128 stands for zero in the data rows.
Here are some points, each followed by its number:
[155 107 163 132 148 150 153 128 147 140 104 136 125 114 113 119 112 154
 108 148 132 123 116 124] 0
[186 131 187  60 186 127 187  61 187 125 153 114 100 110  62  59  94 142
 165 188 143 156 176 134] 1
[163 101 115 130 168  76 161 112 156  81 140  73 106 164  89 163 124  83
 171 131  74 116 117  83] 2
[130 137  94 127 130 135 117 154 117 136 121 145  92 111 158 109 140 126
 153 142 141 102 103 137] 3
[129 155 166 153 109 166 115 137 110 174 129 152 153  97 120 139 147 164
  95 133 159 148 150 140] 4
[ 97 139 142 167  89 126  63 185  63 144 175 138 161 132 175 125 186 118
  85  81 121 188 116 145] 5
[122 117 101 141 128  94 114 148 112  97 155  94 112 147 141 154 155  90
 147 115  91 123 118  98] 6
[157  64  87 134 174  64 181 110 175  65  82  64  69 184 122 173  65  64
 175 124  65  64  68  66] 7
[114 152 134 125 107 149 102 146 107 154 136 164 139 101 135 104 141 149
 112 126 150 147 145 166] 8
[147 107  63 123 156 125 148 145 149 117  92 137  75 117 152 110 114 121
 179 151 126  64  75 120] 9
[186 102 181  60 186 125 187  67 187 102  76 136  62 101  62  80  62 139
 181 188 139 100 137 142] 10
[186 107 179 100 186  73 177  90 169  95 156  65 139 148  62 154 120  75
 155 169  65 120 165  96] 11
[142 147 166 136 127 152  99 185  91 159 141 153 150  66 127 111 174 142
  87 157 129 117 174 173] 12
[135  79  87 162 148  64 148 131 143  67 110  64 111 181 123 183 108  64
 159 100  65  99  88  69] 13
[163  90  63 108 167 110 182 116 183  84  66 119  90 123 130 110  79 106
 178 165 109  64  76 116] 14
[108 180 167 160  88 145  63 185  63 166 183 143 128  86 146 126 186 123
  86 113 141 181 157 161] 15
[111 113 106 158 112 156 142 129 147 144  97 146 186 135 138 146 116 152
  94 110 136 130 133 129] 16
[ 75 144 134 166  69 145  72 168  73 150 147 149 139 120 180 130 165 142
  82  80 134 174 116 151] 17
[147  99  69 113 162 123 163 133 156 109  99 124  62 123 144 116 110 123
 184 156 131  64  70 109] 18
[ 92 165 138 146  88 159  84 144  86 160 132 162 148 103 145 123 148 158
  87 102 157 158 155 162] 19
[154 166 152  60 152 178 150 120 151 170 143 173 108  84 128  59 126 188
 137 188 184 123 115 178] 20
[126 139 144 151 113 167 125 143 124 168 108 152 172 108 134 136 129 159
  91 123 151 132 143 134] 21
[186 124 168 116 181  74 155 101 154 106 164  64 136 152  62 173 140  73
 168 151  78 150 168  89] 22
[130  64 119 135 143 126 187 109 187  84  61 127  98 163 158 128  62 149
 121 123 110  64  64  94] 23
[145 180 168 102 132 167 110 150 113 173 147 174 127  60  98  79 159 160
 121 165 171 122 181 190] 24
[151 131 126  96 153 136 149 130 148 132 142 133 112 117 125 103 129 142
 139 157 140 113 111 140] 25
[ 89 157 138 148  86 167  93 130  96 168 121 157 152 123 152 121 140 170
  84  98 163 164 141 145] 26
[144 179 182  71 143 180 120 138 120 185 165 179 107  60 109  59 158 186
 128 175 189 150 143 187] 27
[133 167 156 122 123 160  96 174  93 170 156 162 134  71 134  97 177 150
 111 150 158 123 158 168] 28
[149 139 109 110 142 121 131 109 130 116  90 129  62 122 133 116 100 120
 188 163 149  82  88 122] 29
[116 120 126 133 108 114 106 144 108 123 165 123 139 141 154 132 153 103
 117 102 114 144 121 121] 30
[136 126 165 115 127 163 133 144 133 153 110 163 163  94 147  93 125 167
  84 158 138  95 147 161] 31
[149 134  87  93 151 143 144 126 152 135 118 151  95 113 138  85 125 142
 169 166 157  88 104 140] 32
[158  99  63 123 170  64 152 122 152  65 160  64 105 174 101 167 140  64
 188 130  65  89 111  75] 33
[150 130 134  90 154 137 151 116 150 137 137 132 100 118 114  99 115 149
 142 160 141 125 106 138] 34
[135 142 153 117 122 175 134 133 133 164 110 162 154  96 141  98 127 176
 102 152 166 109 135 153] 35
[131 112  63 145 142 101 131 159 127 101 102 122  99 118 156 128 136  94
 155 130  98  64  95 132] 36
[130 104  93 117 143  89 153 109 154  80  94  95  92 164 115 144  99  96
 176 124 100  81  91  98] 37
[122 137 138 101 130 166 150 107 157 165 138 141 156 148 133  70 129 173
 124 141 165 177  99 126] 38
[145 175 128 102 131 161 113 161 115 167 139 163 134  68 124  77 156 154
 121 171 160 104 165 185] 39
[132  94 126 108 144 134 181  90 181  96  61 128  81 164 121 129  62 149
 152 142 136  88  95 107] 40
[118 112 174 151 110 132 127 130 125 126 110 129 158 133 128 142 116 134
 103 113 113 146 142 134] 41
[145 100 163 106 150 134 184  68 184 108 106 127  95 147 105 104  84 162
 129 148 134 116 123 121] 42
[118 131 159 105 119 157 121 146 122 154 135 154 164 116 160  93 143 160
 101 142 142 131 137 149] 43
[ 98 178 177 138  90 154  78 171  77 167 169 158 119  82 140 110 180 144
  95 114 153 175 159 169] 44
[ 62 136 103 180  62 138  77 130  82 135 107 143 161 146 168 163 125 145
  80  64 130 160 138 134] 45
[117  76  75 151 131 114 146 145 141  86  61 122  62 145 181 111  67 122
 156 126 109  64  64 108] 46
[159 101  63 126 165  64 151 120 148  65 170  64 113 166  93 179 146  64
 188 132  65  97 124  66] 47
[ 79 128 178 174  66 171  92 158  90 157 113 167 186 114 166 128 134 169
  64  85 140 171 157 168] 48
[ 81 115 104 164  82 127  89 151  90 126 133 141 170 151 178 157 143 127
 100  85 117 166 106 131] 49
[150  89  95 146 159  67 151  98 145  77 127  64  62 173  83 182 100  77
 163 117  70 105  97  66] 50
[120 109  79 134 125 100 134 118 129 103 140 102 130 160 130 159 122  93
 141 112 108 120 115 104] 51
[ 92 146 162 160  77 136  63 185  63 154 184 141 135 121 176 129 186 125
  82  83 127 188 124 142] 52
[137 135 144 123 130 162 142 131 144 161 121 158 159 103 124 110 122 161
 105 145 148 133 141 154] 53
[186 158 162  60 186  93 171  61 170 126 185  77 122 114  62 122 133  98
 177 172 119 149 188 103] 54
[149 102  74 103 159 113 164 106 168  99 109 114 112 147 141 131 100 106
 165 152 115  76 101  92] 55
[130 105  63 120 143  99 150 126 156 102 123 108 149 148 135 128 128  82
 166 127 108  64 124 103] 56
[141 140 121 125 136 127 117 143 118 130 119 140 110 101 139 117 134 123
 145 154 135  92 129 147] 57
[ 62 115 100 154  80 129  79 170  84 126 139 141 149 162 186 127 146 134
 103  64 118 180  79 133] 58
[160 127 146 132 157 105 157 108 156 122 133  99 154 141  85 158 129 105
 141 143 105 139 155 107] 59
[ 62 156 131 176  62 149  68 142  70 157 133 156 183 120 158 151 148 140
  64  64 149 173 148 158] 60
[141  64  67 137 154  64 162 118 149  65 144  64 116 184 119 183 108  64
 161 111  65 104  93  66] 61
[120 112 123 130 124 148 158 104 162 128  84 137 141 146 118 140  96 152
 121 126 143 120 126 120] 62
[ 62 144 120 183  62 155  76 143  75 143 106 160 162 132 184 155 123 159
  65  64 142 164 136 148] 63
[ 72 156 140 169  71 141  68 161  71 155 146 148 145 115 165 136 169 138
  80  84 132 172 143 150] 64
[129 141 163 112 129 169 129 132 131 153 129 174  99  90 131  85 125 172
 118 147 171 115 129 174] 65
[186 115 177  98 186  64 172  61 173  77 164  64 123 162  62 179 121  64
 175 153  71 128 169  70] 66
[123 100  91 151 129  80 124 133 121  81 145  87 121 165 124 176 136  84
 143 101  75 128 111  89] 67
[ 78 155 139 174  62 144  75 144  75 153 136 150 181 122 150 145 153 134
  64  70 141 175 149 156] 68
[119 152 131 141 114 113  93 156  93 132 177 113 128 127 140 136 173 102
 125 119 121 154 137 126] 69
[146  64 114 154 165  64 165 127 158  65 105  64 107 184 123 183  90  64
 143 102  65 106  87  68] 70
[182 146 131  71 183 133 175  99 176 135 111 153 127  68  62  86 109 131
 173 183 151 102 180 174] 71
[127 158 147 136 119 153  88 185  82 164 158 154 144  77 150 117 186 142
 107 140 146 124 148 155] 72
[151  88  86 126 161  68 157  98 149  71 171  64  98 184  79 176 126  67
 172 122  72 120 109  66] 73
[140 161 165  98 131 174 129 133 134 180 146 160 135 106 118  70 141 175
 120 153 180 165 128 154] 74
[173 157 142  61 170 137 168  80 175 141 116 141 126 105  67 104  99 134
 179 179 163 126 177 154] 75
[130 160 170 148 114 163 114 136 114 176 135 148 151 100 112 131 149 162
  98 133 165 162 155 142] 76
[ 82 167 150 156  64 165  80 143  82 167 121 174 152 101 159 125 141 161
  64 101 168 160 160 172] 77
[140  86 121 141 148 102 158 130 153  96  99 102 130 151 135 154  99 102
 126 119  98  96 106 102] 78
[176 167 151  67 170 153 161  94 161 158 167 147 119  95  78  59 133 156
 164 188 172 127 175 147] 79
[ 71 187 134 149  62 176  84 124  82 179 121 170 155 103 154 119 147 161
  75 111 182 148 173 168] 80
[140 143 159 106 141 137 135 105 139 140 132 144 136  99  98 116 127 140
 136 143 143 156 166 152] 81
[113 111 136 113 116 134 146  92 147 114  80 124 121 158 106 147  84 147
 124 113 139 134 132 110] 82
[139 188 141 122 112 138 104 100 106 164 159 133 167 105  89 126 166 120
 107 142 155 150 184 152] 83
[106 150 109 133 102 144 106 121 108 146 132 141 147 119 143 128 137 129
 111 122 151 129 143 138] 84
[123 121 133 133 115 166 139 139 138 153  89 170 170  99 160 113 112 167
  92 141 153  93 132 155] 85
[112 147 142 148 106 142  75 185  74 154 167 145 156 104 163 125 185 130
  97 114 131 155 133 152] 86
Which two points above are nearest to each new point by angle, seen from the average point of the numbered points? Their numbers follow each, nearest first.
[120  91 107 164 132  93 126 157 121  97 127  96 143 158 144 161 135  90
 134  99  91 133 101  97] 67 13
[151 133 134 119 147 123 130 142 126 120 108 123  94 107 132 100 113 128
 160 162 135  89 103 132] 29 57
[107 136 145 152 104 169 122 129 121 159 105 155 169 118 136 131 123 169
  77 120 150 143 146 146] 21 48
[ 78  95 130 139  96 121  91 162  97 118 156 133 154 172 186 125 141 128
 105  64 109 188  68 121] 58 49
[133 115 159 151 128 169 146 135 144 156 102 150 175 120 125 131 114 173
  78 136 137 135 137 139] 21 53
[144 132 177 123 142  97 135 125 130 118 162  95 133 128  99 149 144  94
 128 139  91 145 160 118] 22 11
[127 124 104 140 127 143 137 125 140 134  95 142 139 128 140 131 112 140
 127 133 139 105 111 134] 62 85
[118 120  94 156 121  92 112 135 114 100 148  95 154 153 121 170 152  88
 130  96  92 131 135 106] 67 6
[165 165 145  84 161 112 142  79 148 128 154 106  80 108  67 119 133 111
 185 168 140 119 161 121] 54 1
[136 160 187  60 143 145 138  86 144 154 154 144 122 121  89  67 118 164
 137 150 156 188 188 156] 81 79
[131 117 134 142 131 117 122 151 118 114 116 115  89 127 151 112 114 119
 146 132 124 114  92 114] 46 9
[ 98 179 168 128  93 154  84 166  84 169 168 161 122  82 144 110 178 146
 105 120 155 174 151 168] 44 15
[111 127 127 155 112 126 101 140  98 120 100 126  95 120 146 142 109 131
 135 112 129 112 102 119] 46 45
[123 134  97 108 121 172 143 124 149 154 107 176 166 108 167  99 113 166
 121 155 166  84 122 160] 85 35
[105 129  90 132 113 128 124 131 128 128 117 131 149 134 149 123 129 116
 130 118 134  99 135 127] 56 84
[179 155 165  60 182 130 176  70 178 142 167 116 114 107  62  68 121 143
 175 188 152 155 188 126] 1 79
[117 119 116 139 123 127 128 130 124 117  91 123  98 130 150 113  99 132
 142 129 136 102 103 117] 46 23
[ 75 137 113 165  74 143  78 155  80 145 135 151 149 134 174 130 149 142
  90  75 138 163 117 148] 17 63
[178 133 111  71 181 133 177 100 184 132 105 146 138  86  75  86 102 130
 175 175 141  97 169 168] 71 75
[127 134 123 138 122 153 132 131 132 146  90 144 132 118 139 129 110 149
 127 134 150 109 122 129] 85 35
[125 152 160 120 118 143 107 140 108 150 169 138 118 109 141  94 158 140
 121 132 148 164 143 143] 44 15
[136  72 120 146 146 115 148 138 150  95  70 123  62 167 179 111  88 127
 156 122 110  84  64 106] 46 23
[157 114 153 119 158 108 141 124 134 100  97 104  62 127 130 107  87 122
 183 160 131  93  64 103] 29 18
[119  86  63 165 140  64 133 146 127  65 111  64  95 169 135 176 120  64
 162  93  65  76  75  84] 13 61
[ 82 135 120 168  82 163 100 141 103 152  97 161 172 127 170 140 120 163
  75  88 150 142 134 151] 63 48
[118  93 123 161 124 109 128 122 123  94  78 119 102 141 151 157  87 121
 125 112 106 102  87 113] 46 78
[151 157 120  74 150 161 137 127 143 158 139 165  98  91 129  74 131 158
 162 178 171 110 116 161] 20 32
[109 118  97 160 107 145 140 127 139 146 115 133 186 140 136 148 125 143
 103 105 135 151 139 130] 16 45
[153  88  93 130 163  64 156  99 149  65 176  64 102 184  65 183 128  64
 171 115  65 127 114  66] 73 2
[160 161 151  81 152 137 135 120 137 155 162 138 131  97  92  88 151 133
 146 170 151 133 170 144] 79 81
[ 62 153 123 170  62 160  73 139  76 156 107 161 161 127 176 141 134 166
  66  70 154 160 146 153] 63 60
[152 105 104 127 158  96 154 133 146 103 103  98  94 139 126 143 101  92
 153 141  96  74 104 107] 7 37
[108  99 120 173 113  99 116 142 112 101 116 102 139 157 138 162 120  96
 115  86 101 143 110 105] 67 13
[129 104 141 160 123 152 152 130 151 147 101 143 186 128 129 140 109 153
  80 120 125 136 138 134] 16 21
[153 173 131  97 147 100 125  71 133 122 166  85  62 127  69 142 144  93
 188 157 134 110 148  99] 54 66
[146 185 114  76 138 176 130 135 134 176 135 181 136  60 119  59 145 167
 140 179 182 100 160 190] 39 24
[134 176 137 116 118 177 119 116 124 187 132 165 141 106 122 107 147 160
 139 151 189 146 144 147] 74 27
[144 108 120 117 151 128 157 128 158 108  95 136 107 139 143 123  94 138
 131 138 119  95  96 124] 23 40
[148 184 175  99 131 171 112 151 114 177 147 177 121  60 102  66 157 163
 119 168 179 124 182 190] 24 27
[147 181 167 103 131 170 111 157 111 176 142 178 125  60 105  77 152 158
 120 166 173 122 182 190] 24 39
[129 148 117 123 129 120 103 157 103 136 162 126 140 111 139 131 171 111
 135 141 126 121 146 133] 69 72
[151  64 104 139 167  64 172 116 174  65 101  64 103 184 123 181  82  64
 144 108  65 100  83  66] 70 7
[144 102 115 115 153 128 166 122 167 104  89 133 106 146 148 123  83 139
 131 139 117  91  85 120] 23 40
[ 66 171  87 140  62 155  84 117  95 158 118 169 157 127 165 129 141 140
 108  89 170 153 137 164] 84 80
